In the data rows, the value 128 means zero.
Each pair is two rows. How far apart are they, by a hidden measure? 0 means very close, and 20 very far. Two or three weighted sums of its numbers give each row a place; it is the straight-line distance between the places.
[141 145 111 143 112 136 177 139 112 142 131 148 203 190]
[143 106 154 126 109 127  88 131 125 176 146 119 131 126] 8
[133 138 198 120 122 153  73 152 182 163 179 116 135 117]
[147 154  81 212 120 132 185 148 109 158  89 121 194 185] 4
[126 146 148  68 116 123 172  57  84 147 168 155  80 106]
[119 134 160 160 171 137 138  97 177 111 111  79 154  94] 6
[ 95 133 118 125 148 133 129 100 119 140 141 168 127  95]
[141 100 126 110 116 114 143 160  73 101 118 190 147 159] 4
[122 102 105 157 115 150 104 111 107 109 116 109 173 145]
[148  97 121 121 113 122  81 127  91 171  93  97 119 176] 7
[133 114 122  97 108  41 113  78 107 151 113 112  75 162]
[110  89 132 152 129 138 103 175 122 161 166 112 134  93] 10
[122  91 160 131 123 156 106 122  97 112 122 122 164 169]
[155 114 171 142 153 145 104 124 146 139 109  72 130  92] 5
[138 128 150 115 133  61  70 105 121 149  82  81 103 158]
[173 151 151 128 164 119  99  81 165 122 131 137 173  74] 15
[134 131 142  60 122 143 105 173 102  78 152 145 108 141]
[117 163  83 137 163 134 153 146 105 152 143 155 144 157] 7
[134 167 182  98 124 106 152 124 170  91 129 126 143 103]
[139 160 196 134 120 133 113  68 161 118 159 156 192  79] 7
[112 136 123 106  97 112 144  79 110 149 197 164  74 150]
[ 68 127 111 129 159 181 130 107 138  88 115 125 145  87] 5
[118 137  83 110 136  90 175  53 111 156 181 145  83 131]
[140 134 144 119 219 116 166 165 175  71  67  95  79  73] 17
[155 160 106 133 107 129 171 167  65 145  97 119 176 129]
[123 176 106 131 120 146 175 127  86 189 120 152 162 146] 5
[103 116  71 150 149 123 125 124  97 129 100 125 142 148]
[133 100 119 109  83 138 213  56 107 133 147 115  51 144] 9
[ 60 128 137 137  93 103 139 130 209 117 102 171 105 136]
[133 111 136 111 126 115 100 150 104 134 149 145 125 111] 12
[132 107 128  98 139 157  99 152 101 151 154 136 122 111]
[160 141 158 152 159  98 113  53 170 125 118 144 201  85] 12
[151  89 151 118 165 172 148 103 151  98 115  95 144 128]
[123 106 135 154 218 139  81 161 126  89  70  97 106  91] 7
[ 79 121 110 159 148 126  93  57 134 120 112 120 156  96]
[113 151 173 151 148 132  70 121 167 172 164 104 126  90] 2
[134 123 160 130 107  38  94 119 123 140  81  47 116 165]
[127  72 153 161 135 168 116 117 104 166 112  77 159 170] 8
[ 54 131 152 116  75 147 151 169 175  65 111 157  76  88]
[113 148 146 150 108 171 150 145 132 112 173 171 163 121] 6
[164  97 104 115 128 116 106 154 128 119 122  69 118 164]
[159 148 144 111 114 122 137 112 142  86 176 163 126 126] 11
[121 172  98  86  66 145 167 156 166  77 118 196 114 158]
[162 164  79 120 149 143 138 147 108 143 130 143 181 158] 4
[112 137 116 122  85 146 125 149 153 104 134 159  76  87]
[126 130  99  68 137 111 112 177 105  90 144 169 130 176] 6
[100 105 127 163 137 166 166 122 161 129 100  93 125 108]
[130 131 121 118 107  97 173  74  99 183 162 200  76 143] 12
[129 132 125 111 104 130 187 120 122  95 191 151 138 131]
[141 152 110 161 107 173 188 122 108 177 103 134 202 159] 10
[194 139 167 129 125 140 119 120 140 136 170 154 175  96]
[177 103 143 124 112 167 122 172 102 101 163 126 122 154] 10
[122  97 108 155 167 114 150  84 169  58  66 131 135  86]
[134 123 173 150 142 154 130 143 168 229 163 113 160  68] 11
[139 144 150  85 110  86  80 128 134 134 134 174 165  67]
[134  84 103 119 142 191 170  76 155 128 140 122  76 138] 11
[126 168 181 127 118 114 124 159 115 119 129 155 117 110]
[101 159 105 101 128 106 106 182 111  99 141 151 107 158] 7
[127 174 134 108 132 137 161 135 187 140 158 165 125 109]
[161 174 216 170 132 110 134  68 166 133 122 118 205  69] 7
[137 123 127  93  98 175 102 168 142 101 140 120 142 167]
[156  91 125 148 174 155 113  91 142  92 100  89 161 126] 8
[173 110 149 112 102  65 107 107 123 170  94  83  98 154]
[117 126 101  95 118 132 133 174  95  99 125 162 135 115] 8
[146 107 144 121 125 135 109 130 114  99 137 126 115 133]
[143 133 100 112 143 138 158 147  82 145 101 153 158 203] 9
[151 166  70 198 159  92 207 116 128 148  88 134 162 157]
[184 130 173 146  91 126 123 105 155 127 153 108 162 100] 15
[110 129 131 115 174 142  90  94 124  66  71 137 136 117]
[137 116 139 143 208 118 111 137 118  88 106  97  96  67] 6
[156 184  89 161  91 129 160 152  79 158 112 156 169 166]
[167 141 155  83 130 109 125 133 103 124 151 157 122 136] 6
[ 76 103 103  82 136 135 119 136  90  73 142 120 136 129]
[111 138 146 156 102 135 111 100 152 175 162  93 143 100] 3
[ 99 123 131 129 167 144  71 110 123 122 134 133 167 129]
[134  70 144  98 140 187 142 149 124 115 100  74 122 158] 11
[109 138  90 113 169 139 104  88 151  90 123 168 116 106]
[ 97 176 127 111  92 135 111 147 111 101 171 177 151 118] 15
[ 98 149  80  99 135  62 145 101 120 171 174 178  76 118]
[178 145 135 119 103  95 110 118 111 149  70 100 130 159] 13
[139 127  76 106 154 127 177 155 117 119  96 114 174 174]
[154 103 175 107  75   8 114 106 142 128  90  89  81 181] 7
[152 124 109 145 153 164 197  83 152 140 177  83  79 164]
[165 149  61 144 139 132 165 134  97 156  93 128 181 171] 12
[119 131 105 140 156 157 132 112 123 119 133 134 137 130]
[138 140 183 126 202 130 115 117 135 129  95  79 124 122] 9
[126 112  94 147 153 107 112  71 133  91  87 146 167  82]
[135 114 125  97 130 132 177 163 107 123 167 153 132 130] 10
[170 155 140  88 103 119  59 159 119 119 139 128 120 136]
[145 105 115 149 120 166 170 111 135 154 129  97  89 131] 9
[113 112 146 156 107 132  88 173 177 181 151 106 163  90]
[115  74 104 150 177 139  70 118 106 118  85  65 111 121] 11
[134 112 163 124 123 130 112 183 134 156 134 141 134  89]
[142  73 145 140 145 167  89 106 104 131  86  69 142 182] 12
[121  59 121 174 169 142  66 158 138 147 117 108 130  49]
[127  99 130 130 140 132 124 152 130 170 143 106 142  89] 6
[118  76 128 167 185 115 101 116 128 116 109 100 142 130]
[ 68 117 122 122  86 166 143 152 188  72 107 158  93 128] 6
[123 145 118 162  88 164 181 139 193  84 119 155  96 119]
[119 147 135 147  88 145 129 144 180  99 111 164 108 130] 2
[177 161 118 125 104  26 118  98 131 140  80  95  97 174]
[135 108 125 117 120  93 103 122 139 103  91  77 106 185] 9
[141 128 164 149 140  98 125 142 151 185 143 125 110  65]
[108 157 131 117  76 143 146 183 178 121 122 154 102 140] 6
[108  86  86 134 140 122  84 101  87  87  97 124 187 132]
[123 187 108 155 111 113 126  95 124 139 148 167 147 105] 11
[100 113 138 110 151 129  90 154 118 126 115 124 125  75]
[135 146 110 157 111  78 165  58  90 184 177 152 102 105] 6
[155  77 157 155 169 195 166 121 152 113  92  67 145  84]
[127 106 157 155 153 152 133 127 170 167 115 111 118 115] 8
[154 106 148 137 124 152 133 151 181  72  76 142 111 105]
[176 121 154 112  88 141 170 128 160 117 168 137 141 135] 12
[136 102 142 155 199 144 102 130 168 151 103  72 113  94]
[132  87 165 185 123 154 101 109 173 158 159  77 152 150] 14
[155 188  95 130 107 139 170 140 104 157 119 134 149 168]
[151 106 104 104 101  96 123  21  86 182 183 156  72 137] 10
[157 166 170  77 115 147 177 136 111 150 177 124 133 158]
[129  80 170 140 143 131 126  99 137 131 129 107 148 179] 5
[100  85  76 152 144 107 137  54 107 146 146 207  85 122]
[165 149 106 155 116  64 101  92 127 152  71  91 117 153] 4
[116 124 138 126 118  93  94 167 116 143 170 107 126 148]
[119 109 116 109 109 121 103 162 125 127 159 132 142 144] 5
[104 141  95 179  96 146 163 115 201 108 125 154  95  98]
[121 111 138 114 241 104 155 152 141  88  93  74 101  62] 11
[ 94  62  89 141 165 138 103 139  87 107 127 110 153 159]
[165 162 115 168  93 129 192 152 126 158 124 123 202 156] 9
[196 129 130  90 102  44  88  76 109 153 100 104  97 161]
[141 138 125 121  93 111 115 156  90 141 133 145 119 111] 8
[155 138 140 134 109 173 138 158 147 132 137  77 114 100]
[118 188 106 132  97  96 136 113 153 167 165 155 137 132] 13
[119 144 150  93 192 129 120 176 153  98 106  80  79  97]
[121 145  78 174 158 115 166 134  78 135  74 105 189 153] 5
[139  90 188 120 142 179 144 130 142 126 113  60 124 116]
[125 125 146 115  78  62  80 116 121 138  82 131 108 190] 11
[130 151 145 135 163  89 103  82 102 125 105 133 176  84]
[125 148 135  48 111 104 113 178  85  85 156 153 115 124] 8
[121 130 197 147  92 144 101 151 123 155 177 131 134  97]
[ 98 110 117 153 136 141 132 108 205  95 125 158 104 119] 13
[118 113 155 147 158 177 117 104 151 115  82  91 135  80]
[158 108 167 171 143 139  98 116 185 190 150 119 172  83] 7
[149 145 194  91 111 120 108 176 119 126 145 153 155 115]
[107 128 119 143 121 119 181  82 151 168 158 125  92 143] 9
[151 151 108 166 141 118 170 162 101 154  98 104 194 160]
[114  75 150 105 122 125  73 168 100 148 167 107 129 145] 12
[164 183 180  91 123 104  95 130 171 144 147 131 144 117]
[145 145 150 118 126  97 154 165 165 142 153 156 130 117] 4
[132 162 140  94 127 106 146 184 109 135 143 136 155 154]
[124 137 133 109 153  62  94 128 113 136  78 132 130 134] 9
[ 81 110 111 109 138 121  73 111 119 100 116 165 151 119]
[151 134 119 113 108 158  97 167 132 108 173 118 116 172] 7
[ 75 152 122 146  61 122 162 131 185  76  99 166 106 131]
[168 140 158 134 109 108 115 154 131 182 176 114 136 107] 10
[120 113  91 135  60 111 116 147 202  95  92 154 130 133]
[135 124  84 120 182 135 162 138  82 125 146 125 141 156] 6
[118 140 118  83 101 147 136 161  60  98 172 124 124 136]
[147 103 138 112  73  74  97 123 123 157 108 100 106 178] 6
[108 188 132  96  65 136 137 174 160 129 137 154 111  61]
[153 111 150 130 126  19 127 116 107 124  99  89 108 191] 11
[139 102 148  69 120 144 133 152  73  91 153 149 154 142]
[123 188 124 134 112 159 176 161 105 131 143  87 178 185] 13
[119 161 190 150 123 110  75 162 141 164 132 110 140 104]
[136 165 146 149  96  79  87  63 114 127  62  95  96 172] 7
[114 154 107 145 130 134 152 162  60  96 123 162 174 189]
[131  95 173 137 175 135 178 109 154 128 134  65 164 124] 10
[177 135 148 132 130 171 124 120 129 119 128 104 155 121]
[129 128 124 133 120 108  82 140 119 103 159 132 177 121] 12
[105 126  79 159 141  76 141 104 115 163 175 173  75 101]
[120 154 144 121  94 124 137 159 138 149 154 166 118 136] 4
[158 178 187 136  61 143 104  64 152 105 129 143 185 110]
[128 112 144  99 112 121 109 164  70  89 131 123 142 152] 10
[122 106 118 171 186 126 151 154 143 171 134 114 117  71]
[133 112  93 179 142 136  81 158 152 197 161 104 128  81] 8
[151 162 152 103 152  87 146 135 165 163 171 100 117  95]
[128 107 141 127 126 126  92 180 119 159 133 147 122 119] 6
[114 151  98 132 152 122 132 117 147 132 129 142 114 111]
[100 116 127 147  63 170 141 104 167  86  94 139  91 115] 9
[140 127 144 110 113 138 140 143 101 125 182 125 128 137]
[126 161 146 120  97 130 128 160 142 136 132 167  92 132] 13
[142 133 130 114 108  44 102 102 123 170  92 102  84 174]
[154 167 149 138 117 119 146 153 125 127 149 158 153  91] 9
[121 120 128  80 135 120 132 164  69 117 163 163 107 153]
[143 147 119 100 111 141 158 151 114 155 123 137 122 174] 4
[146 140 111 148 128 140 167 123  90 119 143 152 169 168]
[143 113 134 142 164 151 146 107 176 138 132 124 101 120] 7
[153 151 101  80 147 124 104 185 116 105 147 146 118 146]
[166 120 101 120  77  64 122  93 137 153  88  93  93 199] 9
[152 131  94  88 110 142 132 153  97 107 132 164 118 166]
[112  85 138 109 179 152 150 100 152 118  81  96 111  80] 9
[ 93  94 132 179 152 142 113  82 146  97  98 143 114  94]
[144  85 125  95 117 162 203  78 140 149 146 116  80 144] 7
[116 129 125  90 114 136  84 140 112 120 148 123 143 169]
[144  80 145  92 130 130 203  69 142 183 187 127  72 150] 6
[112 107 136 136  96 117 133 151 111 126 141 126 102 147]
[ 85 146 124 109 110 111 162  92 146 132 149 163  68 102] 9
[131  85  87 150 178 148 113 105 140 105  94 143 128  80]
[153 131 172 126 122 126 146 145  97 126 178 124 151 147] 17
[ 87 119 113 130 140 149 114 118 119 105 110 137 150 160]
[153 193 157 115 145  84 141  64 153 135 156 156 169  85] 12
[147 167 190 127 110 131 150 122 189 124 192 145 163 136]
[113 117 119 155 146 154 162 111 164 135 140 131  84 152] 5
[ 93 143 109 117  86 128 155 142 168  70 107 132  84  81]
[158 137 153 135 140  42 109  95 119 152  63  97  85 175] 13
[103 135 124 149 136  61 105 127 136 116  64 108 151  99]
[114 134 141 119 124 165 129 149  82  92 133 134 152 118] 7
[129 101 116 160 239 150 114 111 151  99  72 116 117  84]
[111 166  92 171 106  79 122 110  97 110 128 169 143 101] 19
[126 115 172 121 192 105 135 174 157 109  91  94 110 116]
[160 117 130 136  98  47 147  97 135 139  90 108  94 164] 7
[116 138 109 122 183 110 105 153 168 177 158  95 129 126]
[136 134 146 110  98 157 120 134 144 148 165 135 156 105] 9
[122 127 104  77 146 121 125 170  99 103 142 169 145 148]
[157 120 112 159  99  33  98  90 107 126 100 122 129 164] 5
[143 116 130 113  81 144 159  59 128 148 191 157  83 182]
[142 136 161 155 120 154  82 149 159 195 181 132 137  78] 5
[149 150 214 110 129 141 171 168 189 135 162 133 111  65]
[163 124 127 113  85  66  85  99  99 125  98 112  79 168] 6
[ 71 135 143 125  69 149 136 156 175 115 142 181  75 119]
[151 126 118 123 127  72  68 111 122 103  82  95 103 155] 8
[115 163 138  96  36 145 151 145 161  99 131 183 116 104]
[136  92 160 134 138 111 106 143 116 141 143 120 106 117] 8
[ 98 146 134 107 209 114 129 150 148 100 109 113 103  91]
[102 134 132  91 128 124 201  56 115 178 213 176  75 144] 9
[ 82 135 143 135  92 140 133 134 185  88  81 166  89 115]
[187 115 168 123 104  73  96 106 122 148  88 123 102 161] 9
[131 155 151 134 141  88 102  90 137 122 153 122 194  82]
[114 110 149 160 122 127  89 144 105 178 127 104 139 102] 8
[ 87 164 145  91  93 182 135 158 162 109 140 155  93  95]
[163 138 132  85 138 144 138 163  85 148 169 142 122 148] 5
[ 87 151  87 139 145  97 163  57 121 197 175 175  88  90]
[151 133 175 119  86 101  89 124 122 148 124 124 126 130] 8
[126 145  86 145 158 118 223 139  52 182  79  89 205 156]
[ 64 124 141 137 152  94  96 126 109 171 112  95 145 133] 6
[195 117 161 124 144 128 164 136  84 157 161 124 157 169]
[136 148 137  56 139 143 149 121  99  91 156 151 145 153] 5
[126 128 120 113 101 105 153  61 109 170 193 140  92 105]
[133 112  82 120 115 119 144  81 123 147 132 165  78 116] 12
[126 134 130  77  75 139 153 175 140 121 127 163 100 141]
[167  96 170 123 166 167 151  96 129 109 106  88 113 142] 12
[134 131 114 146 146 186 155 123 131 201 129 113 137 115]
[169 136 126  88 104 109 153 158 159 136 167 168 126 132] 8
[108 126 157 130  85 117 144 117 189  95 113 160 126 117]
[114  98 118 142 124 151  74 141  84 109 131 133 133 167] 8
[128 101 170 140 162 131 109  83 114  98 108  72 115 129]
[131 132 145  86 124 136 104 177  63  88 139 174 150 147] 10
[118 104 139 107 130 168 139 106 155 162 140 135  80 159]
[122 138 149 150 178 157 135 137 139 172 124  99 119 115] 3
[142 128 114 134  95 128 171  30 121 181 203 174  77 146]
[175 127 137 122  99  83  98 105 107 116 103  82 100 202] 7
[143 170 176 137 125  86  95  48 142 136 136 160 178  79]
[134 139 131 104 131 134 135 155  64  75 197 154 136 145] 14
[108 139 104 151 150 133 142  86 112 177 109 139 137 110]
[137 126 184 154 132 112  76 133 175 201 164 100 154 125] 8
[120 127  89  76 133 107 118 165 103  82 164 127 118 147]
[141 111 102 128 120 135  45 169  62 122 135  97 113 147] 9
[132 144 181 113 153 122 139 125 190 145 118 104  86 100]
[ 86 147  65 132  91 148 147 149 198  97  99 197 105 121] 11
[188 158 198 120 107 116  67 108 150 126 155 142 203  81]
[ 74 123  86 127 102 117 142 178 168 110 121 170  89 133] 15
[169 145 127 142  89  58  96 114 117 176  83 105 100 187]
[118 126  89 122  72 152 112 149 174  93 115 180 122 125] 7
[128 129  91  81 146 152 135 150 107 117 123 138 118 139]
[163 149 170 165 147 116 137  81 171 135 152 123 204 101] 3
[159  99 123 153 135 152 138 146 120 209 155 117  92 120]
[158 150 149 106 118 106 127 158 173 124 150 102  98 123] 8
[122 110 134 123 119 129 116 140 118  78 126 141 170 115]
[154 183 207 132  88 118 110 112 167 117 139 139 212  75] 5
[122 152  86 120 142 133 169 115  86 163  94 128 173 156]
[ 51 140  81 173  82 125 150 161 214 118 106 166  78  80] 11
[116 141 146  99 139 121 125 156  91  94 159 168 123 130]
[179 164 204 142 142  88 103  68 181 120 169 133 181 100] 6
[102  94 134  95 161 165 163 150 162 114 126  93 113 125]
[110  91  95 121 132 153 115 104 131  99  89 147 148 126] 11
[115 118 124 131 107  61  98 119  87 125  98  91  89 170]
[135 154  86 147 129 139 164 176  64 135  85 133 215 177] 9
[156 156 178  85  94 164 137 162 115 140 149 136 117 126]
[153 116 111 165 132 170  93  99  78 129 106  80 167 171] 7
[134  87 134 135 215 175 125 109 181 125 104  76 128 117]
[150 108 142 115 139 113  79 144 103 134 126 105 122 133] 8
[113 129 146 168  56 152 127 138 162  54  85 175 102 121]
[ 79 118 117 153  99 144 160 137 190  99 101 169  94 128] 6
[132 127 156 146 153 157 155 145 197 132 100 109 122 108]
[ 90 116 118 109 140 165 119 139  99 122 159 143 144 125] 11
[138 118 141 112 186 117 142 129 178  96  98 116  65  81]
[156 124 159 142 169 183 134  92 131 112  87  54 139 128] 12
[138 159 137 119 104 107 130 159 164 122 147 120 127 124]
[140 131 117 117 145 143 150 147 144 159 160 114 109  69] 6
[181 125 128 138 118  71 103  94 119 120  62 117 127 134]
[129 140  63 133 122 165 169 153 100 121 124 146 172 134] 11
[ 91 138 127 102  70 127 171 135 142 112 148 163 109 132]
[178 119 143 121 126  28  87  96  93 165  88 100  95 144] 13
[157 157 109 147 138 159 169 161  85 134 124 126 165 158]
[124  79  95 141 121 171  98 133  79 110 109 131 149 123] 9
[ 99  99  87 147 186 116 107 110 136 125  67  81 146  81]
[ 82 100  74 155 188 134 124 111 111  61 120 144 154  92] 5
[114  84 114 146 122 142 120 133 122 164 160  98 131  98]
[170 135 113  75 147 139 141 160  88 101 147 152 110 139] 19
[151 136 171 138 110 161  99 137 156 151 154  99 160 137]
[ 74  94 112 124 148 135 116 124  77 124  99 149 142 118] 4
[110  96 111 134 159 125 162  98 138 142  96  89 134 104]
[146 152 123  94 117 165 144 163  77 109 176 142 117 120] 7
[115 101 170 116 176 189 146 121 130 110 103 112 127 131]
[104 109 123 152 182 134 122 149 125  96  93 125 144 107] 8
[154 112  88 156 163 159 141 135  95 179 100 127 119  91]
[ 81  91 109 157 195 150 124 119 120  75  85 141 125 123] 11
[145 115  92  65 161 144 147  30 135 138 193 143  53 133]
[136 142 127 127 111  68 107 120 116 140  85 110  93 131] 6
[151 115 146 120 104  48  90 138 117 146 103 101  72 142]
[109 165 143 122  63 129 113 177 175 115 146 124 107 140] 10
[139  88 123 123 180 170 143  97 125 116  96  90 136 109]
[151  85 144 115 171 160 174 128 152 119 106  63 131 104] 5
[ 75 138 105 147  69 181 145 160 154  62  96 147 102 125]
[135 163  91 165 131 133 207 120 100 166  85 120 195 154] 6
[118 126 138 153  81 129 122 183 165  94 135 126  82 128]
[147  75 139 134 137 199 161 128 148 108 116 120  79 119] 16
[149  82 175 150 103 171 122  95 121 178 143  80 174 126]
[155 107 141 166 182 170  91 118 128 112 100  68 141 131] 12
[ 87 115  84 151 179 125 112 125 116  90  98 139 132  90]
[128 141 121  88 140 115 151 131  61 113 157 139 116 144] 6
[145  88 167 105  80 156  91  74 130 151 129 137 166 184]
[120 138 142 100 137 122 142 165  92 118 159 134 133 149] 12
[136 164 186 118 160 102 109  92 119 131 145 124 182  51]
[123 163 120 112 122 108 147 141 106 101 143 149 144  92] 5
[163 163 107  83 150 132 115 157 108  94 144 156 124 147]
[132 130  78 113 111 105 155  60 118 178 179 176  78 121] 8
[131 174  88 150 117 125 153 132  89 142  73 110 194 170]
[166 124 116 159  84  71 103 103 100 133 109 111  98 161] 7
[119 144 166 152 170 135 120 132 165 128 114 114 141  63]
[137 123 120 149 163 132 143 157  95 193 135 146 117 138] 2
[123 146 146 123 223 114 141 167 156  83  81  97  90  56]
[ 95 115 101 115  72 158 102 149 181  95 155 176 109 160] 15
[135 100 153 112 146 172 133 112 144 135 133 107 105 113]
[135 125 139  92 121  99 156 173  80 114 165 149 116 161] 10
[ 69 130 119 133 114  83  78 121 105 106 114 146 159 133]
[126 109 125 127 134 105 130 153 107 121 174 179  95 129] 8
[126 123 163 151 155 153 134 139 123 163 163 116 122 109]
[125 115  91 129 140 177 151 131 129 117 149  97 103 103] 4
[118 156  89 138 163  78 150  36 114 152 179 146 125  83]
[101 153  97 147 141  92 140  82 137 175 154 158 110  80] 2
[ 93 138 105 135  56 141 149 129 200  71  83 159  87 144]
[139 107 109  83 153 129 128 163 106  98 181 166 127 166] 3
[111 111 151 122 132 143 121  96 134 129 108 106 113 151]
[115 144 144 149 123 135  89 126 140 169 136 147 136  92] 9
[164 119 134 137  87  48 138 107 120 130  74 107  90 141]
[129 121 125 116 130 119 160  60 123 141 147 152  82 100] 3
[132  86 164 138 160 136 142 121 155 122 122  70 113 167]
[147 129 107  83 105 126 141 169  96 127 167 147 136 122] 13
[132 129 140  91 168 130 125 162 148  47 112 151 116 102]
[105 174 164 100 129 144  93 177 117 101 162 152 119 117] 10
[128  50 134 131 153 162 108 124 167 100 120  60 126 169]
[ 71 102  82 133 152 135 118 141 122  96  63 128 127 114] 11
[148 176 142 188 122 147  90 133 152 200 145 106 138 102]
[ 99 111 120 107 101  98 101 175  96  92 122 151 117 105] 5
[135 165  89 156 133 149 161 183  94 124 114 131 165 145]
[149  84 152 177  85 156  85  96  96 146 111 124 160 158] 13
[ 70 111 126 155 128 122  99 136 132 177 126 114 132  77]
[103  71 128 161 121 154  98 159 145 204 131 126 129  91] 7
[115  92 107 173 165 137  88  75 114 127 121 128 107 135]
[113 153 103 111 110 126 183  89 109 138 182 158  90 144] 9
[135 105 138 125 136 132 133 104 167  74 103 127 118 105]
[ 93 168  99 152  74 154 154 154 226  95 107 183 113 118] 12
[151  98 134 139  98 196  81 100 110 166  93  93 144 174]
[150 151 131  61 114 137 164 185 110 159 154 128 155 145] 13
[123 132 115 122 117 123 161 110 136 180 149 162 114 159]
[162 181 215 135 129  98 103  87 138 124 121 120 168  86] 5
[126 172 129 139  85 108 132 160 154 142 157 141 109 112]
[124 137 156 119 156 115 138 122 158 138 113 127 138  84] 11
